In the rows, zero is written as 128.
Rotation paths and how fast each direction turns (degrees a step)
Each turn is a multiple of 5 degrees from 10 to 175, or 0.
Each row of a path follows its step; steps can be skipped.
Path 1:
step 0: [117 133 135 124 121 115 124 130 133 133 135 127 120 114 129 129 131 119
 133 129 121 128 131 137 130 134 127 127 121 122]
step 1: [132 130 137 117 127 121 126 126 117 113 134 118 127 126 126 121 123 132
 119 129 122 137 125 128 129 120 125 133 122 131]
step 2: [120 114 130 120 129 123 125 121 127 125 135 140 124 129 142 140 129 123
 127 125 125 135 125 126 131 123 130 132 130 126]
step 3: [121 127 125 122 120 115 140 122 119 130 127 123 131 132 132 126 122 134
 137 133 134 124 123 140 130 119 122 127 133 130]
step 4: [122 126 117 128 119 125 129 128 123 124 125 136 140 137 134 124 127 131
 129 135 113 136 127 119 127 135 133 131 121 129]
step 5: [131 133 129 123 131 118 121 129 116 135 130 128 141 133 126 134 129 127
 138 124 129 122 129 118 135 131 129 126 139 115]
step 6: [127 130 134 132 125 129 120 126 122 128 128 138 133 123 125 123 126 140
 128 140 136 132 120 136 122 141 139 125 129 123]
step 7: [136 134 125 129 120 135 125 133 123 141 132 123 129 135 129 132 126 119
 120 134 133 137 119 126 132 123 135 137 128 119]
step 8: [123 123 128 125 143 121 129 134 133 135 123 131 134 124 127 118 124 121
 129 128 144 133 121 124 131 128 138 131 126 134]
step 9: [137 123 133 129 129 136 145 140 131 129 128 127 132 128 130 125 134 131
 129 133 126 130 127 136 137 137 129 143 132 127]
step 10: [121 135 132 123 123 126 128 129 145 132 127 123 142 122 132 126 136 125
 120 123 126 118 129 127 124 126 137 136 125 124]
step 11: [137 131 133 126 129 129 138 119 123 129 128 131 136 114 126 123 131 134
 116 116 133 136 128 121 127 133 117 132 131 131]
[132 129 129 125 130 127 127 131 133 130 130 127 123 123 128 125 128 127
 127 128 127 130 128 131 132 127 132 131 128 130]
40
[128 129 126 126 127 133 127 131 128 128 129 129 129 129 130 135 132 125
 127 130 124 128 128 126 129 125 131 128 129 129]
140
[128 126 129 130 126 129 127 128 130 130 128 130 125 133 130 126 128 124
 128 124 125 127 128 128 129 128 127 131 128 120]
145
Path 2:
step 0: [124 125 124 121 127 127 125 129 123 131 120 136 135 129 127 136 122 114
 140 129 123 135 124 127 129 126 136 124 139 124]
step 1: [134 129 129 123 124 132 131 114 128 127 131 116 123 123 121 129 124 130
 120 132 127 121 132 127 135 121 117 131 136 133]
step 2: [130 127 129 135 124 124 128 131 127 122 121 131 125 126 141 123 134 126
 137 119 120 136 124 117 130 117 132 130 134 125]
step 3: [126 121 109 119 127 140 134 126 132 125 125 122 129 132 126 126 122 131
 121 126 138 129 127 129 126 127 124 125 133 132]
step 4: [134 136 124 129 126 121 125 125 131 137 131 126 138 126 134 128 133 115
 139 135 127 129 121 123 136 124 130 135 130 126]
step 5: [124 122 130 123 130 129 138 115 128 123 125 134 121 132 126 136 116 130
 124 128 125 121 122 126 119 118 127 131 135 127]
step 6: [128 125 128 126 126 142 123 124 131 127 134 123 127 115 132 119 132 129
 137 130 120 135 132 120 139 123 134 131 126 131]
step 7: [128 132 119 130 126 130 130 129 122 121 120 125 141 129 126 134 131 133
 124 125 126 128 117 127 117 118 124 121 138 125]
step 8: [135 130 117 128 130 128 125 120 138 123 126 123 118 132 124 124 129 121
 135 140 134 129 132 124 136 130 134 137 130 125]
step 9: [122 131 133 126 128 130 134 128 131 132 122 124 138 129 139 129 119 123
 122 126 117 128 121 137 126 114 130 134 131 126]
step 10: [120 130 117 126 125 132 130 116 127 118 138 132 119 124 130 135 138 129
 129 133 131 128 129 121 131 123 129 131 125 138]
step 11: [134 123 128 135 131 136 133 131 121 132 128 120 139 130 127 124 124 128
 139 132 124 136 130 127 115 121 130 133 135 126]
[131 126 130 130 125 132 129 128 125 127 129 129 127 127 126 126 132 133
 129 126 126 131 132 125 126 125 124 127 129 128]
80
[127 128 130 130 128 124 126 129 133 128 128 128 133 125 128 125 129 127
 133 124 127 128 131 129 125 127 130 131 131 129]
160
[130 129 127 129 129 128 127 130 132 129 134 129 125 131 129 129 128 129
 128 128 122 126 128 130 126 131 128 124 131 128]
0
Path 3:
step 0: [128 112 121 137 126 129 121 122 127 125 125 125 134 130 128 119 127 125
 128 123 123 132 122 119 127 118 143 127 129 138]
step 1: [129 126 142 129 137 133 126 125 127 117 118 131 130 122 133 131 120 138
 132 121 126 139 132 130 143 133 124 133 125 124]
step 2: [126 135 141 123 121 132 118 124 129 134 136 138 119 130 126 134 130 129
 131 123 124 123 121 124 122 132 134 121 114 135]
step 3: [125 114 122 124 126 125 127 132 129 127 125 125 140 139 136 130 135 134
 137 126 119 123 124 126 135 123 143 124 133 131]
step 4: [121 129 134 136 133 128 123 128 128 117 130 122 127 125 133 130 131 137
 133 127 115 133 144 127 134 134 116 133 120 125]
step 5: [125 137 126 124 131 135 129 126 120 130 126 137 116 124 128 132 142 135
 123 132 128 126 125 123 118 125 139 126 116 136]
step 6: [135 123 122 123 135 116 133 133 125 119 138 136 139 134 138 136 126 131
 129 133 125 125 130 134 131 127 139 123 134 131]
step 7: [124 125 130 138 135 126 110 131 129 121 141 116 126 125 132 128 130 133
 123 128 134 130 136 122 126 131 118 134 123 135]
step 8: [124 128 131 119 138 130 134 126 130 133 120 129 121 121 135 132 137 128
 124 133 137 134 123 131 128 114 138 136 116 131]
step 9: [131 129 130 127 129 118 128 120 122 119 136 133 134 136 135 132 115 118
 133 122 124 135 134 139 120 123 135 126 129 133]
step 10: [130 121 130 134 130 129 109 128 122 122 121 118 123 129 135 128 128 131
 128 117 141 128 126 116 124 131 129 129 131 129]
step 11: [130 131 143 116 129 128 130 130 141 126 117 131 127 127 140 135 131 127
 123 129 125 129 125 128 135 116 128 130 120 119]
[130 125 130 130 129 128 126 127 127 129 130 127 128 127 126 128 123 123
 128 129 134 132 126 130 131 126 130 131 127 131]
40
[128 123 125 129 126 126 126 128 127 133 128 131 129 130 130 130 124 129
 128 129 125 130 130 129 125 126 129 126 133 130]
115
[129 128 124 131 126 123 128 126 131 126 129 130 129 131 125 129 130 127
 130 128 129 129 124 133 126 128 131 125 125 125]
115
[130 128 131 130 127 128 129 130 127 128 133 127 126 129 125 127 126 129
 131 125 129 130 133 127 124 128 124 124 124 129]
140
Path 4:
step 0: [134 131 119 137 125 122 136 118 121 116 135 115 136 129 134 144 137 130
 123 129 132 126 123 124 126 127 126 137 130 129]
step 1: [139 143 119 130 127 123 139 118 126 118 133 132 124 121 132 129 131 140
 130 122 134 126 127 124 120 126 123 140 120 127]
step 2: [126 143 133 135 126 120 138 122 121 113 133 128 139 134 137 130 128 136
 126 127 140 127 124 119 126 125 121 124 125 121]
step 3: [139 128 126 127 136 124 135 120 121 120 135 132 136 136 139 122 134 141
 133 135 134 126 128 119 120 133 130 132 115 128]
step 4: [122 132 137 125 129 128 132 129 128 119 134 133 125 136 130 116 133 141
 136 118 140 125 125 118 118 125 126 124 114 125]
step 5: [122 114 131 130 125 128 125 130 125 122 131 121 138 144 136 125 139 133
 131 134 136 127 119 116 123 128 125 124 114 125]
step 6: [129 119 120 125 124 135 123 126 133 131 130 128 123 131 130 117 135 139
 137 123 133 124 116 126 122 127 122 133 106 128]
step 7: [113 123 132 132 115 133 125 125 134 127 129 122 133 136 127 125 130 132
 130 123 134 123 110 133 129 125 113 126 119 121]
step 8: [126 114 120 131 123 134 129 115 128 129 134 123 136 132 127 126 131 136
 130 134 119 124 114 137 131 135 118 138 118 127]
step 9: [119 128 132 130 121 136 139 117 131 128 135 128 121 129 120 120 122 139
 131 116 120 128 119 135 134 127 115 138 124 126]
step 10: [119 119 135 136 122 131 139 116 119 128 134 119 132 135 133 128 126 133
 121 130 116 133 122 123 138 131 116 133 132 124]
step 11: [136 124 129 130 132 133 136 114 118 135 132 125 116 125 135 118 125 137
 126 121 117 130 126 121 138 131 123 136 123 132]
[124 128 131 126 130 125 126 127 128 125 131 126 127 127 128 129 131 126
 126 132 128 126 129 129 132 124 125 126 128 122]
140
[129 127 129 133 123 127 129 128 129 125 133 129 127 123 127 133 125 130
 129 130 128 130 127 131 130 128 127 132 129 128]
40
[126 132 131 130 122 129 128 129 128 132 130 132 129 131 126 129 129 127
 127 124 128 126 130 126 127 126 130 128 128 123]
140
